rotation ticks, each row followed by its count of ticks
The counts run from 0 to 136.
[-10  22  27  31 -19  22 -26 -12  -6 -12  22  29 -10  -5 -33  -6  15   2
   6 -23 -17  -3 -27  -9 -21  29 -15 -20   8   3 -20  34  -8 -10 -29 -32
 -12  -6 -14] | 90
[ 10  10   0  20  11   1  18  13 -31 -15  36  -4 -19 -13  10 -27  -6  12
  -3  -1  38   7   2   6  -5   3  -4  24  38 -13   4 -16 -18  31  -8 -38
 -46  19 -24] | 15
[ -4  12 -17   8 -30  36   8   8   2  -6  29  10 -39 -12  -6  -4  -4  21
  -6 -33  30   2 -15 -26   5  -4  26   1 -20  -8  23  -9 -24  24 -15 -30
 -32   5 -11] | 49
[-22 -13   2  33 -17 -22 -16 -13  14  10  41  35  20 -30   0   4   8  -7
  -2  -5  27   9 -31  -3  15 -17 -23   4  -5 -15 -11  -6  -5   4 -30  -7
  15 -12 -28] | 20
[-23 -12 -12   9  22 -25  14  -6 -24   2  44  22   2  -1  20 -21  21 -14
 -18  12  16  19 -28  10 -20 -17 -23 -26  13  13  28   5 -22  18 -11 -20
  18  22 -16] | 104
[  6  -5  -9   9 -12  45 -12  -4 -22 -11   7  14 -18   6   9   9 -40   4
  -9  -1  15 -35   1 -47  33  12  -2  13 -23 -28   7 -17 -16  10  -5 -25
  -3  -3   0] | 46
[ -7  18  27  24 -28  28 -33   9  -7 -10  21  16 -16   6 -24  -2  18   0
   0 -15 -20  -5 -25  -2  -3   5 -24  -7  11  15  -5  30 -12   4 -21 -35
 -36 -14 -21] | 89
[ -5  36 -50  16 -14  25  -9  -5  15  16  32  10  10 -12  44   5 -13  18
 -21   8  24   5  33 -13 -11  19 -17 -12  -3 -12  15  -1   3  22   3  22
   3  -6   0] | 113
[ -5  16   6  32   4  -8 -26  -7 -36 -23  24  42  -5 -26 -19  -3  23   0
  22   5  16   2 -14 -10  28   6 -16  -7  -5  18 -41   0   6   1   7 -31
   8  13 -28] | 54
[-39  14 -24  -4  -3  18   7 -25  -5 -29  -1  -5  -5  -7  -8  -5  12   5
 -24  15  19  12  20 -37 -45   5 -24 -35  -3  -4  -8  23  12   9   8 -14
  -8  12  22] | 40
[  3   8 -30  47 -44  13  13  -1  14 -37  -8  -8 -23   0 -13   3  10 -10
  22   0  35   2  14 -26  25 -17 -11  15  -5   2  -7 -12 -23  26 -10  12
 -22  12  -8] | 84
[ -4  -3  -7  48  -6  -8 -26 -26  20   0  42  20  13 -32   0   1  17  -5
   6   1  29   4 -17  -6   2 -20 -28   0  -4 -10 -31 -13   9  -4 -26   8
  19 -15 -26] | 21
[ 12  29 -24 -15 -12   0 -14 -11  20  25  17  31  -3  -4  -1 -31 -17 -26
  -6   3   5  -2  10  11 -10  55 -18 -19  30 -17   0   6   7   5 -35 -22
  32   1  10] | 28
[ -8   3  -6  20 -16   1  -6  10 -21 -26  -8   8  -9  41 -22 -18  39 -27
  -5  22 -14 -10 -16  -9  -9  -6 -34 -26   3  39  19  24 -22  24  -5 -22
  -2  11 -14] | 1
[ 22  10  -8  23   6  -3 -26 -14  20  15  48 -18   8 -20  22   0   1 -14
  -7   4  13   6 -18  13   6 -31 -26  -2 -17   6 -22   2  23  10 -36 -16
 -12 -32 -14] | 23
[-26  -9 -17  25  33 -24   6 -19 -34  -5  39  38  15   1  22 -18  20 -12
 -10  29  15   5 -16   1 -12  -6 -33 -17  22   3   2  -3 -16   3  -1   0
  33  20 -16] | 105
[ 14  18  10  26  15  23 -36  11  56  17  10  -5  -9 -22  11  11  -2   1
   1 -10  20  42   4  15  -6  -1  -1   4 -23 -12 -20  11  14  11 -13 -46
   4   9  -1] | 59
[-28 -10  10  45  18  31   1 -12  -4 -13  -6  -5  -5  13   6  12  -9 -13
  -4   6 -15   2 -12 -36 -31   9 -13  -5  -8 -45  -9  34 -10  -2 -18 -30
  -3  26  18] | 6
[ -7   0   0  23  -7   1 -10 -12 -45 -25  -4  14 -10  33 -28 -20  24 -29
  -3  21 -26 -18 -27 -26  -5   1 -35 -28  12  18   2  25 -20   2 -13 -18
  11  13  -8] | 2
[ -7 -17   6 -23 -11  25  -3  10   7 -20 -16  31 -15   6 -14 -19 -13 -20
 -17 -11  31   4 -11  -5   6  32   5  -8 -17 -16  16   5 -38  21 -16 -57
  26  17  10] | 133
[ 41  27 -21 -20  16   2 -21 -13  -9  11  22  -5 -10  17 -19 -22  -9 -32
  -8  -2  19  -7 -17  13  -6   6 -19 -26 -16  21   7 -27 -17  -2 -25 -21
  44   3 -22] | 64
[ 13   4 -14  20   7  34 -20 -11 -17 -35  13  -9  18   3   1  -4   2   7
 -27   7  43 -18  14   0  -9  23 -15   4 -33  -6   8 -13 -46  31   0   0
  -9 -11 -31] | 11
[-41  16 -31 -14  -5   1   8 -18 -13 -32  -9 -14   0  -3   8  10   4  -7
 -27  15  19  14   3 -26 -22  -9 -26 -28 -23   0   9  33   9  33   3 -28
 -18  13  24] | 41
[-11  42 -22  -1 -28  38   7   0  -8 -21   1  12  -4   2  -2   8 -25   3
  -4   1  23  -2  28 -17  17  38 -31  -5  31 -22  12  10 -15   8  -1   6
  -9  23   5] | 80
[-11  12 -34  36 -51  13  21 -11   6 -28  -4   9 -14  -2 -23   0  -4 -16
  19 -20  28 -12   0 -35  29  -3 -14   0  -3 -14   6  -7 -24  11 -16  15
  -3  20  -3] | 83
[ -6 -27  -9  -7  -4  27  10  -9   9 -21  -8  37 -22  -2 -14 -19 -10 -13
  -9  -9  32   4 -14 -22   2  16  14  -6 -17 -19   5 -11 -35   9 -15 -31
  43  28   6] | 134
[ -8  17 -22  23 -22  28  12  -8  -9 -13  35  30 -42 -19  -4  -6  10  27
  12 -32  22   6  -4 -22  -2   4  28  -7 -22   8  10  -3 -26  14  -7 -11
 -13  17 -16] | 50
[-10  11 -25  23 -28   0  -1   4   4   6   5  27 -52  -7   5 -20  -3 -12
  37   8  -1  -6  21 -34   5 -10 -14   3  44 -14 -15   6  14  10 -18 -16
 -21  16   3] | 120
[ 40 -17  13  14  23  40 -24  13  29  -1  15  -2 -13  20   3 -30   4  -9
 -23   3  26  -3   1   6 -19  15  -2   7  14 -20   3 -26 -32  15 -17 -33
  10  -5 -11] | 99
[  7   0 -12  40 -43  11   3   9  13 -25   1  -8 -28   8   5   4  10 -13
  15   1  16  -5 -10 -14  31 -43 -10  10 -14  18   9   1 -16  32 -15  -5
 -30  -1 -16] | 85
[  8   5  -4   5 -30  51  -4  17  11 -19  14  -2 -32  -9  -7  -6  -7  24
 -22 -19  38   2   4 -32  10   2  18   7  -8 -15  12 -24 -16  21   3 -31
 -32  -1  -5] | 48
[  1  12  -8  42  17  -8  -5 -24   9 -21  -6   2  -1 -12   8  -7   4 -31
  19   5  11   5  -2  18  -8  28 -11   3 -38  -4 -30  32 -12  16 -37 -23
  20  28  -2] | 94
[-39 -12  -1  -4   1   4 -12   9  17  18   7  19  -6  16  10  19   3 -18
  -9   5   8  24 -25 -19  -4 -29 -41 -31  13 -14  34   6 -17  -5   1  -8
  39  15  -5] | 71
[ -9 -17 -14   7   1  33 -31   7  -1   6  14  27 -27  31  18 -14  22  -7
  -6  33 -17 -10  16 -42 -30 -18 -27 -25  30   2   4  -1  -1  -7   6  -6
   8 -13   7] | 36
[-11  10 -18   6   3  18 -18 -18   9 -15  20 -34  15  15   0  27   4 -15
 -34  26  15  11 -14 -21 -10 -50 -51 -32 -12   1  12  -3   3   3   2  10
   3  -9  -1] | 74
[  3 -21 -14  10  -1  12 -22   9  -7  19  17  31 -40  37  32 -13   8 -25
  10  29 -27 -23   2 -37 -12 -36 -23 -25  10   2  19   1  -5   1 -12 -10
  21  -8   7] | 35
[-14 -11  -4  22  22  -4 -15 -14 -17   9  36   5  29  -2  13   1 -26 -13
 -23  28   5  -7 -31 -26   8 -26 -40  -3  23 -39  -8  -6  15 -10 -14 -19
  11   2   7] | 108
[ -3   1  -7  -3 -25  10 -33 -33   8 -22   4   1 -17  -2 -12   3  14 -18
  -6  -5  -4 -16 -16 -25 -16 -13 -19 -23 -52  18 -14  31  10  11 -31 -27
   2 -35  -4] | 126
[-11  16   6  22   2  -9   0 -24   8 -19  -3 -10   4 -15 -13  -3   8 -26
   5 -16   7  15 -21  14 -21  27 -12  -4 -32  -2 -17  46  -9  20 -45 -41
   4  14  -6] | 93
